Each row is where one point has got to under a steady rotation. How many steps took it there?
The counts run from 0 to 676.
[132 116  91 146 124 125  55 134 126 133 124 106 163 119 177 118 160 118
 139  89 107 144 133  79 102  92 143 145 137 121]
314
[110 126  84 150 135 133  63 125 131 150 110 103 145 127 165 151 159  98
 131 121 120 123 153  68  96 113 155  95 111 173]
610
[128 126  72 140 131 144  45 126 121 136 108 135 157 128 170 117 165 103
 136  94 131 136 127  81 114 105 147 104 132 157]
510
[109 106 103 144 144 147  87 125 133 117 112 111 172 117 163 106 183 103
 121 103 101 136 128  67 107 127 142 136 112 162]
0
[101  94  95 148 148 125  72 139 133 134 127 128 174 132 165 107 173 101
 121  92 103 132 137  83 117 125 144 123 153 137]
349
[114 110  92 148 145 126  50 131 128 142 126 111 162 142 179 115 162 116
 140  89  95 123 123  91 101  90 141 132 147 118]
198
[109 139  77 157 144 152  56 143 124 164 135  96 134 145 163 119 166 104
 142  87 114 133 139 100 114 114 123 116 131 131]
534
[110 120  78 138 131 120  46 147 134 146 127 111 167 115 148 140 152 101
 133  96  99 133 138  85 105 110 128 104 132 147]
358
[120 104  96 144 137 143  82 111 126 121 107 130 170 117 155 118 180 113
 119 106 109 130 127  62  98 117 150 125 122 164]
486
[108 125  82 152 137 161  68 129 132 136 128 110 160 128 149 104 185 115
 127  90  98 142 130  82 119 124 115 123 113 168]
152
[119 110  98 149 133 126  59 115 139 120 111 127 165 114 160 120 178 117
 116 107  90 116 118  79  88 131 141 112 138 160]
488
[107 116 102 156 129 129  76 118 136 121 111 105 163 109 178 128 162 102
 119 124 104 127 123  63  94 110 160 121 125 161]
354
[110 129 100 143 146 132  50 126 134 127 111 119 171 111 169 124 172 105
 123 103 108 116 117  75 103 117 139 103 144 149]
489
[103 121 104 141 154 147  54 136 133 126 112 115 164 130 169  96 172  91
 139  87 138 139 130  81 125 116 148 127 142 152]
137
[127 101  96 157 136 148  83 114 133 129 119 112 146 132 178 102 169 123
 121 100  83 127 125  63  92 105 149 150 116 136]
195
[134 105  71 145 131 157  68 141 125 158 119 119 142 145 158 124 162 105
 142  87 108 158 143  85 113 108 133 142 118 140]
422
[124 112  94 155 122 128  67 129 129 135 120 107 158 119 169 137 157 117
 121 118  79 110 129  74  86 109 143 116 130 143]
337
[100 108  86 150 142 153  71 136 129 141 108 116 144 136 163 144 171  74
 114 116 106 135 158  71 104 132 149 114 119 172]
362
[113  88  85 162 147 154  92 123 126 145 115 124 147 131 170 126 170 106
 129  93  75 137 147  84  98 119 146 151 127 140]
327
[121 107  93 161 134 135  67 127 126 154 106 110 140 140 184 137 153  96
 136 120 122 133 138  74 103  90 162 129 135 128]
201
[ 96 109  95 139 146 136  69 145 146 120 125 105 175 121 150 101 180 105
 128  85 101 142 138  78 118 128 121 127 135 172]
366
[107 112  93 158 146 140  81 135 143 137 141  86 158 129 174 107 174 111
 129  89  84 141 130  82 106 120 128 149 127 134]
560
[101 107  83 161 153 148  81 134 132 144 125 106 142 138 167 127 157  99
 118 114  70 118 145  84 103 121 140 130 127 157]
576
[ 99 131 102 147 162 147  68 112 141 117 124 113 156 127 170  97 190 107
 117  97 109 120 121  73 116 124 147 120 127 170]
621
[110 101  81 152 138 133  52 142 132 164 116 107 158 137 162 142 149  84
 133 106  98 142 156  86 111 106 148 115 139 128]
457
[103  92  96 143 143 132  67 142 137 134 116 119 174 119 165 112 161 104
 125 101 102 151 144  75 111 118 143 137 144 136]
465
[119 110  92 156 154 148  54 128 119 141 124 118 157 147 182 100 165 114
 126  80 116 137 130  91 119  99 144 136 143 118]
544
[ 95 123  83 153 155 156  65 139 130 145 122  98 151 132 156 119 170 100
 123  87 108 119 133  92 118 130 122 105 133 162]
383
[104 115  83 166 161 165  78 122 125 141 138 100 144 146 173 117 166 103
 124  88  86 127 135  91 100 118 126 142 126 144]
674
[ 92  93  90 159 141 143  80 140 141 153 115 106 151 134 175 119 162  77
 131 109 107 149 153  82 118 112 153 139 131 138]
94
[113 127  94 146 155 150  49 124 120 128 110 119 156 141 176  98 179 102
 131  82 137 137 122  78 128  99 146 117 148 139]
642
[115 131  96 137 138 122  50 132 139 123 109 113 172 111 170 105 170 105
 134  90 133 140 125  73 114 109 141 120 140 147]
624
[113 120  71 140 133 138  50 137 129 153 105 121 161 133 147 142 154 104
 130  87 124 136 136  78 117 114 131 101 126 151]
262
[109 129  81 157 144 159  54 144 128 157 129 104 148 151 164 119 162  94
 137  93 140 153 142  80 127 110 133 132 117 133]
536
[117 124  76 161 136 157  62 146 117 156 118 107 141 145 169 135 163 101
 140 101 134 153 143  91 116  99 148 119 122 141]
50
[123 132  91 160 139 150  65 113 126 135 123 103 129 145 185 130 169 121
 135 102 122 120 127  73  95  99 158 125 124 145]
664
[105  73  82 150 147 156  80 142 133 154 111 116 152 138 168 122 161  91
 119 104 104 148 153  84 109 115 147 137 125 135]
210
[120 103  84 148 143 149  65 137 130 146 128 112 158 151 166 105 173 111
 131  74 101 152 132  91 118 115 130 150 139 128]
57
[121 133  92 141 144 135  38 131 120 136 115 116 164 134 166 117 171 109
 133  92 126 128 115  91 118 104 138 105 142 143]
393
[118 108  86 148 144 143  54 127 125 132 122 124 158 137 165 102 174 117
 133  74 110 153 127  86 113 109 119 146 132 134]
659
[111 119  87 139 125 127  57 118 125 135 121 115 169 117 150 138 163 113
 127 105  86 107 124  70  88 110 141 101 127 164]
240
[ 93 118  85 156 136 139  60 145 123 163 133  85 146 143 174 123 145 103
 137  93 101 128 133  91 104  99 135 122 144 129]
437
[103 136 102 151 143 151  60 125 131 124 133 106 154 130 175  92 185 113
 130  78 124 130 125  80 110 105 133 127 133 140]
525
[121 114  92 170 143 156  76 111 120 141 110 118 130 144 190 113 182 119
 133 107 112 136 126  76  97  92 161 143 125 133]
61
[121 136  82 163 122 158  67 124 128 145 116 102 140 127 157 137 177 114
 138 102 120 138 134  78 106 113 128 119  94 161]
398
[128 122  83 159 147 159  61 110 117 140 110 124 124 146 188 123 177 118
 135 104 119 125 128  81 105  89 158 134 127 140]
663
[119 113  95 156 120 122  59 131 133 152 112 103 161 128 181 129 157 104
 138 121 119 140 143  74 101  89 148 140 132 124]
85
[115 123  81 147 138 153  77 125 133 131 139 101 149 126 167  98 175 115
 130  77  92 147 129  85 114 113 115 141 114 155]
657
[129 117  99 157 141 159  77 123 135 143 107 120 147 142 174  99 177 109
 134  95 128 152 139  78 117 111 138 149 108 146]
290
[101 142  78 154 142 148  55 129 116 151 129 106 149 131 158 134 165 113
 124 102 111 113 126  88 104 120 131  94 130 164]
630
[100 115  81 161 131 145  64 135 127 156 137  79 138 148 170 136 148 107
 126 119  90 111 133  90  92  94 136 126 118 141]
320
[ 99 115  94 160 148 135  53 119 128 126 122 104 146 138 186 114 161 116
 120  99  86 106 125  77  97 110 149 128 148 138]
81
[123 118  79 138 118 135  57 143 127 143 105 111 163 119 146 138 173  98
 137 106 124 148 142  73 111 112 136 110 111 160]
378
[104  94  93 149 148 149  82 131 134 128 112 120 172 118 172 115 172  85
 121 115 115 138 153  69 111 113 160 130 123 149]
600
[139 130  79 145 122 140  57 121 122 136 113 122 149 130 174 131 177 125
 139  91 130 140 126  67 109  89 135 121 122 145]
529
[107 125 100 141 151 143  45 121 126 120 119 126 154 140 179  99 177 101
 117  80 127 132 124  90 127 103 136 122 153 137]
641
[107 117  95 141 141 126  51 130 131 144 108 105 153 125 156 135 160  92
 133 111 139 132 139  78 112 104 159 106 132 153]
492
[124 110  81 157 129 172  80 137 127 150 119  99 141 146 167 128 171 107
 133  93 118 165 149  73 120 108 130 142 104 150]
538
[ 96 112  91 159 155 159  74 132 124 146 139  96 142 140 184 109 168 110
 128  89  93 126 141  94 112 114 133 146 131 136]
675
[101 129  92 150 150 160  59 139 144 133 131 100 158 128 154 107 184  95
 130  80 108 136 137  82 123 126 120 126 121 163]
268
[120 113  88 142 146 152  82 119 131 122 108 124 164 117 167 110 192 115
 124  90 128 150 131  64 116 127 145 130 113 168]
388
[ 97 112 101 129 150 130  64 135 146 113 125  98 178 105 167 100 177 104
 127  88 102 136 133  72 113 124 152 136 143 152]
118
[106 101  95 144 141 126  83 129 136 121 120 111 170 116 174 112 164 118
 122 102  80 120 120  76  98 117 137 134 135 153]
99
[106  89  80 160 138 142  81 135 133 157 115 104 144 144 165 143 153  85
 122 120 100 142 155  74  99 120 150 119 113 147]
459
[105 126  91 145 131 130  52 135 129 142 116 104 168 123 161 141 155  92
 130  99  95 114 130  83 112 119 128 100 148 152]
242
[127 133  71 161 130 166  66 127 112 154 111 115 139 144 159 136 166 114
 126  99 100 136 135  78 104 117 121 115 111 162]
283
[111 126  84 142 124 140  64 127 124 141 110 104 156 117 157 135 168  90
 133 115 131 139 140  70 108 114 151  98 109 169]
494
[113  95  79 156 137 142  85 138 140 150 119  97 157 122 163 135 167  95
 125 114  99 147 159  72 102 119 143 135 107 160]
344
[125 111  76 165 136 166  72 124 127 161 123 118 133 150 172 138 170 105
 131  95  96 132 147  79  94 111 130 127 117 146]
672
[104 117  93 157 150 145  62 128 133 128 129  93 149 139 190  96 171 112
 131  81 110 125 124  91 116  96 140 144 142 128]
428
[107 118  97 141 137 114  68 136 136 121 116 111 179 107 166 104 173 106
 128  94 121 144 124  76 119 108 134 123 139 148]
119
[ 98 106  86 148 136 135  63 145 134 156 132 106 160 138 160 133 156  95
 121 100  73 122 143  93 101 113 128 122 141 143]
91
[124  98  90 154 129 136  82 132 138 132  99 117 167 119 167 119 170 101
 122 116  99 152 141  69 107 103 162 146 130 136]
582
[103 129  95 145 146 142  59 108 132 126 122 116 158 124 168 124 169 102
 129 105 115 111 123  76 104 122 150 102 136 165]
373
[137 123  78 158 126 148  60 119 118 148 106 125 134 137 171 129 158 120
 126 102 121 131 134  80 106  92 152 114 129 130]
414
[133 120  79 143 129 142  56 109 117 130 102 136 155 132 168 126 178 114
 137  91 130 126 123  70 102 106 148 108 131 161]
25
[110 117  76 146 132 152  58 142 132 148 121 114 152 136 154 114 173 107
 140  70 121 152 139  87 125 119 115 123 114 160]
518
[119 134  93 150 135 147  64 125 135 120 126 100 156 126 169  93 186 124
 131  80 108 127 115  86 103 106 133 140 127 144]
409
[131 123  90 156 135 149  68 116 129 127 119 109 148 135 175 106 185 135
 124  78  95 131 119  76 101 111 132 140 129 151]
293
[116 121  76 152 131 142  60 127 122 152 132 101 144 144 172 134 156 118
 128 102  82 109 119  80  98  99 136 113 126 142]
435
[123 138  87 153 134 144  47 135 115 144 111 112 152 131 171 133 170 100
 143  95 142 133 140  78 114  99 151 103 130 145]
395
[107 133  92 142 123 131  49 131 137 135 127 100 166 112 161 119 170 118
 134  98 112 132 118  81 108 106 126 104 121 162]
259
[122  89  88 149 121 114  61 135 136 137 113 125 174 122 169 131 153 105
 136 100 105 144 133  68  97  99 154 127 146 130]
218
[132 139  88 141 128 140  59 113 128 133 115 107 157 114 155 125 174 125
 129 105 107 116 110  72  93 115 136 108 121 171]
142
